128 stands for zero in the data rows.
A hidden rule labels the rows of this table. It goes by one to three of the table's principal directions, not those with the most spread.
[175 106 129 184  52 113 171 117 114 143 155 129 114 170  61 146 126 179 123 143 135 214 101 112 131 165 139 103 151  87 125 166 112 116  80 122 140 143 142 159 142 129  86  88 129 117 148 110] 1
[143  87 133 149 175 148 198  81 141 141 177 131 145 141  94 145 128  81 121 131 113 151 143  69 163 111 147  69 153 163 166 113 139 132 132 174 106 142 135 119 130 158 132 153  72 154 115 152] 1
[111 123  77 119 118  76 107 141 182 178 115 120 149 102 154 146 122 134 168 102 136 109 135 155  73 138 136 118  65 131 104 125 133 118 113 125 163 114 133 119 153 123 136  95  97 144 150 159] 2
[131 116  89 146 105  83 166 129 204 174 109 146 122 134 117 151 157 151 145 132  83 114 117 115  85 138 146 136  63 128 111 113 100 146 118 142 176 188 104 160 195 117 138 129 129  67 166 155] 2
[115 120 139 138 170  95 142 108 117 106 198  64 130 115 103 112 141 131  89 122 149 187 113 172 112 133 122 137 161 144 135 122 137 117  68 116  97 134 166 133  94 109 140 101 153  97 150  83] 1
[127 124 115 104 116 113 127 125 158 142  93 158 127 120 129 158 144 105 160 137 103 103 129 125 119 119 140 158  97 112 126 123 114 124 149 132 133 130 103 120 148 139 104 137 119 114 138 158] 1
[100 143  95  85 135 154  62 125 133 131 106 128  86 165 170 115 122 133 141 128 133  87 103 175  92 127 154 142 102  92 118 130 148 106 183  60 125  90 110 117 116 143 115 171 149 149 114 135] 1
[129 151 138 107 165 166 125 101  75  85 159  85 110 174 133  78 114 201  94 134 175 169 117 131 160 137 129 109 162 156  92 156 119 174 138  92 117  80 158 117 110  92 174 152 173 104 153  83] 0
[158 133 143 138  99 151 133 182  89 107 141  71  81 168  96 103 144 199  90 149 134 177  59 202  90 122  96 181 154  83 144 131 125 109 116  61 144 126 123 160 132 101 138  77 209 126 123  49] 1
[144 104 126 219  46  67 173 169 111 167 163 101 117 141  72 176 150 171 116 123 134 201  80 165  76 170 119 120 144  84 178 139 125  65  58 129 144 174 133 182 132 122 102  47 134 148 126 126] 2
[195 131 115 145  94 137 142 168 137 161  96 146 129 174 124 108 124 180 190 164 146 130 152 117 133  95 150  96 119  99  86 166 100 157 157 119 177  97 166  94 194 105 151 136  74 159 149 112] 0
[153 130 145 181  82 132 149 154 118 100 115 143 123 108 106 124 129 139  80 117 112 156 121 131 135 144 121 129 194 105 175 106 137 103  79 146 128 202 139 184 100 124  90  88 147 156 113 115] 1
[ 89 135 138 143  77 129  68 183  47  95 112 164 170  84 130  77  74 130 152 106 163  91 191 123 130 147  29 138 167 161 159 154  76  88 119 145  99 123 106 106  71 128 132 100 123 156  90 143] 1
[146 113  81 179  84  75 138 139 195 188 150 106 118 146  94 149 141 172 109 112 119 182 103 157  78 161 151 102  87  97 146 115 118 111  53 106 160 163 145 180 158 116 107  85 122 129 156 126] 1
[ 81 135 160  63 168 151 131 116  16  21 133  97  90  99 110  78 114 130 110 145 153 119 117 146 129  93  36 185 182 162 126 132 139 126 134 126 104 109 100 113  69 101 146 131 237  71 132  59] 0
[105 119 126 116 150 140 154  70 171 118 122 133 109 129 124 145 134 112 111 119 111 147 121 106 149 136 168 122 120 155 121 123 125 134 137 123 120 134 122 134 141 140 107 129 138 109 141 144] 3
[139 137 128 112 134 134 136 176 171 111  72 140  99  97 172 113 150 112 155 129  89  73 138 159 104  91 152 191 124 106 118  95 163 148 145 134 156 155 147 119 144 107 127 143 119 142 154 101] 2
[151 123  70 133 123  97 149 123 157 155 150  84 117 135 132 163 138 168  98 116 135 146  82 167 106 157 155 125 122 115 125  79 152 149  87 112 149 167 156 180 126  84 134 120 148 125 180 142] 0
[133 103 128 103 145  89 134 106 153 170 154 135 161 113 130 159 127  88 174 129 114  95 161  75 130 105 129 107  69 144 119 126 139 166 111 194 134  92 133  72 148 151 144 167  44 116 132 153] 1
[152 123 151 127 118 135 161 143 111  74  81 172 135  96 121 121 132 119 144 137 106 113 157 107 158 100 128 158 189 120 140 134 143 148 134 164 127 145 134 108 108 133 101 120 114 151 135 133] 1
[ 75 120 140 167 116 113 122 172 157 137 128 126 115 127 168 139 158 136 130 111  80  82 126 168  85 135 135 193 120 114 169 117 143 151 142 103 129 150 119 117 118 138 147 129 124 153 130 155] 1
[146 124 122 149 119 153 161 117 112 126 140 125  96 157 103 133 116 135 111 116 138 166 108 113 159 159 148 110 138 136 139 125 149 113 120 131 115 122 128 147 119 125 106 135 121 146 127 120] 3
[148 111 173 155 116 142 139 131 163 120 143 110 130 126 115 113 141 137 112 151 111 153 154 117 147  82 136 131 165 120 145 132  95 163 102 114 131 143 183 109 150 120 127 106 114 140 130  87] 1
[157 128  75 146  75 139 104 178 146 138  77 151  86 154 129 119 119 153 142 131 108 121 104 172  97 151 134 149 110  78 123 115 138 112 120  87 167 150 118 182 142 111  99 132 149 157 164 121] 0
[154  95  98 159 122 107 162  74 180 180 170 129 134 146  92 190 141 100  95 125 101 166  99  92 142 167 176  82 107 123 149  96 128 119  85 150 118 180 124 185 142 148  93 145 103 104 141 172] 1
[ 97 135 114  98 202 136 131 112 188 140 146  89 116 117 172 117 139  99 116 114 115  95 127 156 118 110 152 148  87 171 110  78 142 156 147 115 128 131 143 115 149 108 178 156 126 111 148 118] 3
[181 120  91 165 110 130 153  71 212 207 164 133 147 187  94 151 126 151  95 130 120 203 120  70 153 179 181  29  75 145 106 109  53 139  85 143 149 174 148 199 205 120 136 150  94  88 166 146] 1
[136  97 136 145 131  74 194 143 129 132 120 131 129 118  85 145 154 135 182 143 120 127 132 112 103  80 128 130 126 128 140 170 158 120 132 163 153 105 121  70 151 147 123  92  85 139 105 142] 0
[ 80  84 114 128 159 119 148 112 193 141 133 140 138  93 149 136 132  81 150 114  74  82 165 112  95 102 130 136 106 157 152 104 133 155 133 147 139 154 121 108 142 155 142 136  97 141 152 156] 1
[150 137 123 116 124 119 129 107 117 136 151 123 153 107 114 147 117  88 110 132 142 142 119 123 141 137 102 108 135 130 126  85 115 104  97 163 118 168 133 166 121 113 122 127 137 105 130 127] 0
[153 127  80 157 107 123 160 119 128 144 138 114  91 172  92 109 105 198 109 111 157 189 105 134 118 170 150  78 113 134 113 138 133 116  90 114 153 119 135 157 148 110 128 107 132 131 154 102] 2
[ 86 129  76 163 118  86  81 175 136 149 119 132 133 128 149  84 111 169 161 102 148 101 155 175  68 160 119 125  98 140 114 163 122 108 121  90 142 116 125 117 122 121 152 116 115 139 141 147] 1
[119 102  93 100 130 115 141  85 193 141 122 140 122 134 124 165 143 108 127 130  77 108  97 119 105 129 145 143  94 128 133  92 122 141 134 129 143 167  98 151 148 145 113 146 137 101 147 178] 0
[176 107 210  98 195 171 187  68 121 124 149 145 177  91 125 173 125   7 129 154 114 115 175   0 241  59 139  59 151 187 138  96 136 166 138 255 104 117 157  85 151 158 145 182  34 145  90 134] 1
[126 138 124 162  52  62 122 180 124 134 101 114  96 133 106 145 155 213 135 137 137 147 110 192  75 115 126 170 130  61 151 157 125 124  87  82 160 117 142 116 133 108 103  60 154 144 135 111] 1
[115 172  70  26 164 147  81 102 129 107  66 150 105 134 176 137 131 105 139 129 126  77  80 155 112 149 131 160  78 125  75  84 136 112 189 116 138 135  74 179 123 103 125 200 202  73 162 159] 0
[ 83 130 100  80 181 134 121  60 110 142 193 112 168  89 144 134  85  58 103  86 161 110 144  90 144 166  89  78 109 208 134  63 120 100 116 190  81 152 111 146  87 125 152 165 119  96 117 159] 2
[130 133 124 110 150 155 144 145  93  80  95 128  93 135 114  73 121 162 144 136 141 146 120 153 118 124 123 161 141 132  83 176 147 120 161  89 139  90 106 114 132 122 130 104 178 106 146  73] 2
[109 122 120 165 153 138 125 151 159 188 175 134 167 108 154 113 115  72 131 103 126  86 183 126 106 115 127  90 129 135 182  85 131 101 142 147 100 163 142 109 119 152 150 142  51 187  83 142] 1
[ 65  91 134  91 196  95 151  58 169 119 166 114 149  88 142 165 155  66 138 124  91  98 137 113 104  90 138 141 125 146 144 116 168 159 140 146 111 131 124  90 103 164 125 142 124 112 139 171] 0
[117 124 170 214  34 131  75 215 124 139 118 147 122 161 143 127 151 177 110 135  81 105 125 159  90 133 111 167 161  51 209 149 110 132 119  82 136 160 126 142 110 155 115 113 128 194  80 141] 1
[121 127 126 110 127 117 132  77 124  84 145 117 124  98 124 156 133 104  61 117 108 139  84 129 132 154 122 140 171 125 148  71 154 122  78 153 111 206 124 197  76 122  93 131 190  90 139 141] 0
[172 152 126 137 109 173 108 131 142 158 101 147 113 186 144 132 124 144 122 146 132 139 114 117 157 141 173  87 107 105 102 131 102 129 161 107 146 119 134 154 175 128 135 163 115 145 125 126] 1
[ 98 158 156 164  58 103  67 253  67 127  94 123 103 148 153  83 149 227 178 144 146  93 148 195  74 123  82 218 114  72 125 205  99 146 148  57 145  74 125  82 127  95 158 112 159 125 133  83] 1
[101 129 137  66 135  92 145  98 153  73  76 120  46 137 130 169 188 152 141 144  75 120  59 162 101 112 174 240  92  82  98 146 191 172 139  97 150  91  99 110 127 129  82 145 198  63 176 119] 3
[145 150 101 133  91 127  76 158 141 177 143 105 119 153 133 120 114 156 122 119 151 145 107 171  99 152 124 125  81  82 114 125 134 111 107  77 142 104 135 147 136 114 118 112 136 142 124 100] 2
[156 104 138 145 119 157 143 101 125 143 162 109 107 203  93 152 146 158 101 156 115 180  72 121 139 142 162 115 137 100 139 154 113 129 146  83 120 113 115 146 145 154 118 137 144 122 116 132] 0
[113  83 155 149 165 108 161 139 121 137 178 111 180  84 125 145 147  77 150 130 111 114 153 117 121 113 109 152 154 152 150 137 135 135 131 156  99 143 131 100 109 148 149 112  95 123 127 148] 0
[136 131 197 136 131 153 123 156  63  71 133 111 129 132 134 114 148 139 124 151 125 148 119 133 149 112 104 166 190 106 132 167 146 152 135 124 117 105 148 122  92 122 135 132 162 137 130  91] 1
[141 181 158  86 138 184  70  98  59  77 130 117 127 164 137  82  98 167  87 137 191 171 127 129 185 137 120  98 173 129 100 153  97 131 142  95  96  70 150 122  94 112 134 148 170 127 112  85] 1
[126 171  86  56 152 125 123  25 138 126 154  97 121 115 143 164  99 107  74  99 180 161  94 118 164 162 144  68 111 158  94  47 145 122  87 160 118 145 158 180 105  81 112 153 162  96 157 136] 2
[170 119 129 119  91 105 197  86 111  89 114 107  69 146  71 170 142 181  89 140 129 206  60 126 128 124 151 110 158 102 137 118 154 119  67 154 163 139 140 165 138 115  86  85 171 121 150  94] 1
[190 118 196 121 166 140 194  81  83 101 128 157 179  85 106 165 127  31 147 156 141 165 162  23 228 111 137  64 171 178  92 136 121 125 115 255 111 137 158 131 145 133 127 152  70 102 139 123] 1
[118 112 156  78 196 146 188  67 139 101 167  85 113 115 131 131 142 112 120 140 119 137 127  91 159  94 139 147 126 175  93 111 144 197 135 153 122 113 152  98 143 106 162 156 144  67 173  87] 2
[ 96 119 235 141 111 134 149 139  61  75 130 130 115 126 128 166 180 137 109 152  86 111 101 101 146 111 117 208 178  99 172 175 150 162 159 139  99 117  92  95  92 168 118 128 167 105  81 131] 2
[100 121 153 127 115 132  86 151 187 167 116 172 184  71 189 160 142  39 140 115  65  43 165 118 102 119 125 165 112 105 169  81 113 120 157 156 112 190 105 128 126 176 118 139  85 150  92 180] 1
[122 121  73  91 169 108 115 111 190 128 111 129 129 145 128 110 144 152 147 128 106 113 120 152  94 110 150 144  95 123 109 135 139 158 146  85 148 108 116 112 136 132 128 143 137 118 154 159] 0
Here are more rows. What is the label of each one?
[157 187 158  27 157 196 103  84  15  25 108 102 113 121 127  91  94 152  79 145 207 171 103 128 205 117  89 128 203 142  80 125 126 130 142 119  98  80 143 141  73  76 120 133 232  97 132  57] -> 0
[132 178 111 112 119 144  55 166  20  86 132  81  84 185 105  36  81 227 119 145 224 176 107 215 119 138  73 129 136 112  69 194 122 107 123  27 132  22 134 106 107  85 159 100 208 121 128  33] -> 1
[102 140 113  61 134 173  66 144 104  84  52 184 118 109 151  81  87 104 173 126 132  54 177 120 150 100  93 162 119 147 119 143 114 124 187 110 115  69  88  73 107 145 109 157 127 153 107 139] -> 2
[101 107 138 193 160 112 177 191 104 152 171  86 135 125 128  94 127 141 172 117 150 132 149 157  99 128 104 139 117 175 113 171 150 127 144 120 137  93 140  82 149 113 203  87  93 149 134 101] -> 2
[109  96 110 170  64  85 141 143 158 129 105 158 128  95 100 125 116 152 144 110 103 132 159 114  97 142 108 134 125 132 148 144 105 123  73 143 153 164 123 134 135 136  95  76 117 129 147 140] -> 2
[118 149  97 110 138 161  63 169  57 101 103 139 125 139 135  53  79 159 132 127 177  89 151 153 132 133  78 121 139 155 115 152 106 102 161  86 114  89  98 111 101 119 157 142 153 136  97 115] -> 0
[129 126  98 111 134 197 142  96 104  99  85 136  68 162 131 117  98 157  81 115 140 145  87 104 156 176 159  85 134 179 114 117 109  93 155 118 134 143  90 194 145 125 130 147 180 115 133 123] -> 2
[ 97  83  82 198 150  88 182 120 180 214 222  98 134 160  98 142 135 123 134 105 117 137 129 139  83 156 151 102  87 149 167 117 140 115 120 112 110 149 121 112 143 151 154 125  65 133 121 165] -> 1
[ 96 148 139 117 142  99  87 157 125 110  87 152 164  84 141  98 129 116 168 122 139 102 167 141 118 117 100 158 110 144  97 178 118 117 145 121 128  92 109  89 123 136 131  97 132 112 114 139] -> 2
[204 111 110 153 121  96 210  82 194 173 161 124 129 158  83 161 150 143 127 151 111 185 125  71 161 132 187  80 103 130  94 105 109 181  71 182 155 171 180 152 194  96 129 160  75  71 195 119] -> 1
[106 110 162 137 150 171 151 204  95 108  97 162 134  95 149  86 123  85 197 122 112  67 184 132 124  94 104 196 153 145 149 160 147 111 210 132 104  93 100  51 116 157 141 117  80 184  96 118] -> 3
[161 129 167 160  98 155 158 169  93 127  82 178 137 135 109 124 132 123 169 163 123 125 157  85 165 112 114 129 138 126 111 176  91 126 172 151 142 124 108 118 173 134 134 123 113 124 119 120] -> 2
[109 126 112 126 138 113 134 168  66 112 125 121 116 115 118 101 111 130 168 117 164 114 133 160 102 130  93 146 133 145 126 154 155  81 143 129 118  90 108  96 102 123 137 110 124 142 114 116] -> 2
[ 97 128 116 200  53 131  94 178 108 145 111 152  81 172 118 118 120 168 110 111 118 140 100 172  86 201 132 145 115 103 162 154  98  56 123  76 121 147  78 171 129 155 109 106 150 139 102 130] -> 3
[155 112 144 119 142 132 106 179 162 156 106 160 175 107 140 108 131  75 200 157 103  54 196 104 134  44 107 140 111 116 136 137 119 156 166 145 138 102 141  50 156 148 141 152  42 172  93 142] -> 0
[160 115  33 154  62  83 141 130 151 166 152  98 103 179  64 103  98 245 126 119 170 203 105 173  62 150 115  72 113  96 129 135 105 109  56  77 180 128 153 157 148  92 114  65 142 151 169 106] -> 0
[ 49 122 148 114 163  89 131 105 124 110 168  94 109 125 146 141 162 144 113 116 108 110 111 165  78 120 132 182 122 123 156 135 160 154 133 106 106 106 111  84  92 151 147 130 157 103 127 133] -> 2
[ 94 133  95 119 168 139 138  80 152 126 172  74  96 171 127  95 126 186  82 116 149 176  93 167  96 155 149 108 118 160 104 122 104 130 129  66 129 131 134 152 144 106 169 119 187  87 159  98] -> 1
[ 98 110 118 103 194 120 196  29 127 103 133 138 100  90 124 193 129  31  98 103 119 143  98  92 158 160 183  88 133 183 130  82 187  79 120 203  98 162 101 168 107 158  94 152 130 100 141 161] -> 3
[121 128 108 103 157 126 110 141 149 141 118 128 139 110 142 106 114  93 155 132 126  90 147 141 104  94 100 122  91 146 110 110 129 123 141 134 150 119 121 111 154 127 159 133 115 134 125 119] -> 1
[108 161 102 123 157 164 118 126  64  97 151 102 101 137 123  68  89 141  93 106 187 157 112 169 139 183 101 127 145 171  96 122 129  80 135  93  93 126 113 163  94  91 148 126 191  93 135  81] -> 3
[100 148 101  95 185 147 140  75 136 128 176  59  88 174 144 127 144 181  86 105 159 190  59 183 102 168 178 131 114 120  95 132 173 133 154  50 117  86 132 148 111 112 138 121 199 108 160 102] -> 2
[ 93 150 114 112 142 136  83 140 106 130 119 128 125 100 167 117  99  81 140  98 157 106 130 165 111 159 118 129 107 141 108 118 155  71 141 123 113 109 115 135 104 132 127 125 130 147 117 123] -> 2
[139 133 192 162  69 133 131 143  85 114 112 173 132 116 119 170 139  95 110 139  92 124 122  90 159 145 112 150 151  90 160 130 135 124 113 178 118 159 100 153 112 160  93 131 131 126  99 135] -> 2
[134 132  78 103  89  90  81 166 150 165  78 136 115 112 150 172 127 109 167 112 131  96 105 170  77 126 130 127  77  85 147  99 157  74 111 133 161 114 121 145 127 127  90 121 105 189 122 161] -> 1
[169 102  78 194  74  88 182 116 220 210 160 106 114 168  84 163 142 176 112 119 114 204  95 131  84 160 174  67  87 104 138 106 104 110  61 123 177 187 158 192 196 113 113  84 102 132 162 128] -> 1
[128 151  82  78 157 101 159  95 177 155  95 149 118 122 129 137 131 117 164 119 134 117 127 123 111 128 157 122  52 149  75 112 126 117 152 153 151 117 103 115 180 119 132 138 114  80 153 137] -> 3
[128 104 161 161 120 136 127 162  91 140 162 114 176 109 107 131 126 109 126 135 137 134 129 137 126 126  86 142 164 132 157 154 105  93 147 110 100 130 105 116 116 157 138  67 127 147  75 139] -> 1
